One turn or mirror swaps these rows in pairs. Which row does each one swap with?
q_361: [ 12  -3  -5  -1   1 -37  14  -5   3 -19 -11 -30  14 -10  16 -33  21]
q_490: [ 18  25  -2 -22   4   8 -20 -13   4   4  -2  21  -8 -14  20  19  15]
q_38: [-25  -2 -26  -9 -17  33 -14  15 -17  11 -21   7 -20 -19 -12  -1 -10]
q_774: [ -2 -26 -17 -10  27  26  32   8  -9 -11 -19 -17  -2  20 -15  -8  -7]
q_457: [  2  14 -27   3  -6  11  28  15 -16  -7 -23 -31 -37  11 -10 -24 -11]
q_507: [-24 -11   4  17 -24  -8 -25   7  13   5  -3  -1  19 -22  17 -11  30]
q_838: [-24 -21 -25 -14  13   9  13  19 -17 -19 -35 -19  13   1 -10 -19   5]
q_41: [-12  -4   8  11 -16  -6 -26  11  12  -5  -5   5  25 -17  20  -7  35]
q_715: [ 18  15 -31  -9  14  -3  26  14  -9 -32 -20 -32 -14  10  -3 -23   2]
q_742: [ 25  35 -20 -30  17  -7   8   0  -8 -22 -14   0 -15 -12  17   0   8]
q_314: [ 16  44 -11   0 -13   3   5  18  15 -14  -5   3 -13  17 -22   9   1]
q_914: [  8  15 -19  11 -27 -26  25   2  -2  -3  -9 -38 -17  -7  -5 -34 -11]
q_853: [ 26  11   7 -19  12   0 -10 -21   4  -1   9   9   8   0  29  17  29]
q_810: [ 21   8   1 -17   3   8  -9 -23   7   4  22   6  18   5  18  31  17]
q_847: [ 17  -1   6  11 -13   2  24 -24   4  25  25 -32   2  28   8   4  -3]
q_468: [ -1 -19 -10  21 -22 -10   7 -15  -2   8  12 -48   2  -8  34 -26  15]
q_258: [-21   8 -39  -7 -37  28  -9  12 -14   6 -13  -2 -22 -23  -3  -3 -15]
q_664: [ -5 -39  -7   9 -10  21  27 -20   1  15  20 -33  15  14  11   3  -6]
q_94: [-12   4 -24   3 -38  -3 -10 -13  -9  15   7 -19 -10 -39  37 -12  -1]
q_889: [-14 -11 -17 -16  14  36  11  13  -9 -13 -33  -1  -8  19 -24 -10   9]
q_493: [-21 -31   1  -5  -4  19   8 -29   6  19  21 -15  28  14   4  10   7]
q_7: [-15  13 -31 -13 -36  18 -25   0  -3   9  -5   9  -8 -31  10  14  -9]
q_978: [-19  -8 -14 -18  19  32  21   0  -7   1 -15  -5  -9  22 -31   0 -11]
q_923: [  3 -21  -5   1  -6 -16   9 -18   2  -9  11 -37  26   0  37  -9  27]
q_37: [ 11  42 -13  10 -29  10   4  23  10  -4  -2  -1 -16  10 -19   5  -6]
q_30: [ -5 -19  -1   8 -28  22   9 -29  10  19  27 -22  20  21  12  11  13]

q_914 swaps with q_361
q_41 swaps with q_37
q_457 swaps with q_923
q_978 swaps with q_493
q_94 swaps with q_742

One turn or mirror swaps these rows in pairs. Which row does each one swap with?
q_316: [  0  -5 -41  18 -10   2 -35  -4 -43   1 -10 -21   9  11  -5   1   4  29
  -3  -9  -3  -9  -1  -2  -7 -22  21  11 -51  14 -19 -20  -8 -11  -9  15
 -13   1  24  30   7 -23  -6  -2 -18  38 -23  17 -16  -6  -4  18   6 -13
  26   7  -4   3   5  21  20 -13  17 -21 -13   9  -5  -8  -6  -6 -14   4
  26 -14 -35 -13  -3  -7   2 -20]
q_936: [ 20   9  48  -4   8  -1  30  -1  17 -15   5  30 -22 -15  17  -1  27 -34
 -11   0   9  19   0 -34   1  -3  -4  15  13 -11   5  -9  25   0 -17  -2
  18 -20  10  13 -12  30   6 -16  -5 -46 -10  -1  12  10  -7  -8 -21  -2
   2 -25   7 -18  11  -3  -2  -2 -21   8  10 -29   3   0  17   2  21  28
 -13  12   0  22   9 -14 -22  37]
q_225: [-15   5 -32  11 -17  -6 -46   6 -38   3   3 -33 -11  15  -9  -2 -32   5
  15 -17  -3 -13  12   2 -10   8  29  -4 -28  10 -20  -8 -12 -13 -14   9
  -5  10   6  -1  13 -32 -11  11   5  49 -28  24  -1 -17   1  20  21 -36
  -8  15 -12  15 -12  -2  -1  -6  37 -19  -7 -16  10   3 -20   4 -14 -14
  12 -26   3 -36  -3  -2   4   8]
q_152: [ 14   8  77  -4  23 -12   5 -13   8  -6  -2  18  10  -8  13 -35  24 -23
  18  16   8  13 -10  -8  -6 -30 -10  14 -30 -21   4 -30  -4 -17 -18  40
   5 -15  22   5   8  17 -14   2 -21 -16 -15  23   9  30  -3   4 -25   6
  12 -13  -1 -22  22 -14  -5 -13  -6  -4   7 -16  12   1  21   5   5  -3
  -3  10  -5  12  15 -12 -32  14]
q_428: [ 32 -16  24  17  18 -15 -24  -9 -23  -6  -2  -1  -7  -6   2 -42  13  12
  14  -5 -44 -22 -17 -38  -4   8  18  20 -19   5  -8 -33 -10 -25 -16  -2
  -8 -10  17  37  26 -13 -13   9 -37  10 -21  33  -8  12   4  19 -11 -13
  31   3  -5  -3   0   0  -1 -11  13 -21  -6 -25   7 -20  24   6 -23  30
  24   1 -19  -4   6   7  29  -5]
q_160: [ 20  -1  27   1  31 -14  -2 -15  13 -16   2  23  22 -15  17 -30  48  -5
   5   5 -15  -3 -10 -16  -2  35  25  30  -7 -23   6 -14   2 -13 -16   1
   7 -20  10   3  14  14  -4  -5 -26 -32 -17   4   4  29  -1   6 -22  21
  34 -20   4 -13  25 -11  -2 -12 -22  -4   6 -25  12  -8  32   6   8  32
  10  31 -16  25  16  -9   1   2]
q_24: [  7  26   2   3   8   9  27   6   8  -3   7  26   3 -11  16  21  33   5
  -3   0  39  25   7  26  -5   6  14  -3  -1  15   2   7  21  15 -17   0
  26  -3  12  -4 -33  30  15 -28  16 -37  -7  -2  -6  10  -7  -9   5  24
  18 -27  -4 -12  -1  11  23  -6 -25  16   5  24   4 -11  -1 -25  34  28
  -7   2  -4  23  -3 -13   1  29]
q_649: [-20  20 -72  -5 -12  -2 -16  14 -14   1  18 -22  14  10  -3   1 -17   5
  20  -9 -28  -6  13  -3 -10  18  52  -1   2 -18 -12  14 -11  -3 -21 -14
   9  14  -7 -26 -11 -28  -3   0  24  29 -24 -12   4  -7   2   8  24 -14
 -14   1 -11  13   1 -21  12  -7  26  -6  -8 -18  16  -3 -31 -19   2  12
  -2  -8  19 -27 -19  -4   9  17]
q_158: [-18  31  -8  -9 -17   0  -5  15 -13   9  15 -18   2  12  -4  -6 -33 -17
  30   3  -2  13  10   8 -16 -42  14 -16 -17 -16 -12  -3 -13  -7 -25  27
  11  15   4 -21 -17 -17 -12   3  29  35 -20   8   8   1  -2   3  18 -20
 -32   5 -15   4   0 -26   7  -9  34  -3  -3  -9  16   6 -36 -18   5 -21
 -17 -23  28 -33 -17  -8 -27  30]
q_71: [ 14  14  60   3  27 -10  12  -3  16 -11   4  29  -9 -17  19  -8  31 -20
   6  -3  36  14   1  13  -3  40   5   6   2   4   5  -7  17   2 -16  10
  22 -15   9 -11  -1  36   3 -10  -2 -45 -10  22   6  19  -4  -2 -10  14
  17 -23   0 -15  -4  -3  -8  -5 -25  11  16 -10  15  -2  24   5  24  16
  -5  10   4  25  18 -10   0  37]
q_115: [  9  29  -9  -2   2   0  25  23   8   1  27   8 -21  -8   9   0  -9  -6
  24  -6 -13  10   7   0 -10  23  30 -15  34   8  -2  11   9   9 -27 -26
  34  10  -6 -15 -30   8   7 -11  34 -14 -11   3  -2   1  -1  -7  22  -1
 -13 -13 -16   5 -24 -20  12  -2   7  12   2  -7  19 -18 -16 -31  19  37
 -18 -15  36  -8 -21   6  32  54]
q_110: [  1   3  37  20  24   1   6 -12  18 -10   5  25  41 -12  11  11  27 -21
  -1  13   7  12  -1  22  -4  39 -30  24  -2  45   8 -14   6 -11 -18  12
  -5 -20  14  17   1  32   4  -9 -15 -34 -13   6   6  22 -15  -9  11  10
   3 -21  -1 -12 -19 -10  -3  -8 -23   2   9  14  11   0  27  14   7   7
  -7  -4 -26  25  25   2  18  -6]
q_662: [-25  10 -43  21 -13   9 -23   4 -15   3  11 -21  34  10  -8  25 -26  -8
   7   2 -14  -1  11  24 -11  20  -7   6 -10  50 -11  -2 -13 -13 -18   6
 -14   5   5   9  -1 -11   0   1   8  33 -23   0   2  -7 -12   1  40 -24
 -25   3 -12  12 -32 -14   7  -8  22 -13  -4  14  10   3 -16   3 -11 -15
  -7 -35 -11 -20   2   4  24 -10]
q_344: [ -7   3 -36   3 -30   3 -21   9 -33  -2   4 -26 -22  14  -8   6 -31 -10
  -2 -12 -28  -5   8 -44  -6 -30  16   7 -13  -7 -19  -9  -1 -12 -15  -2
  -7   4   8  20   0 -29  -7   3   2  40 -25   3   6 -20  -2  11   6 -46
 -21  10  -1   6   4  -3   6  -4  35 -19  -8 -34   1   3 -21   0 -14   2
   1 -18   0 -32 -11  -9 -17  12]

q_158 swaps with q_152
q_115 swaps with q_428
q_936 swaps with q_344

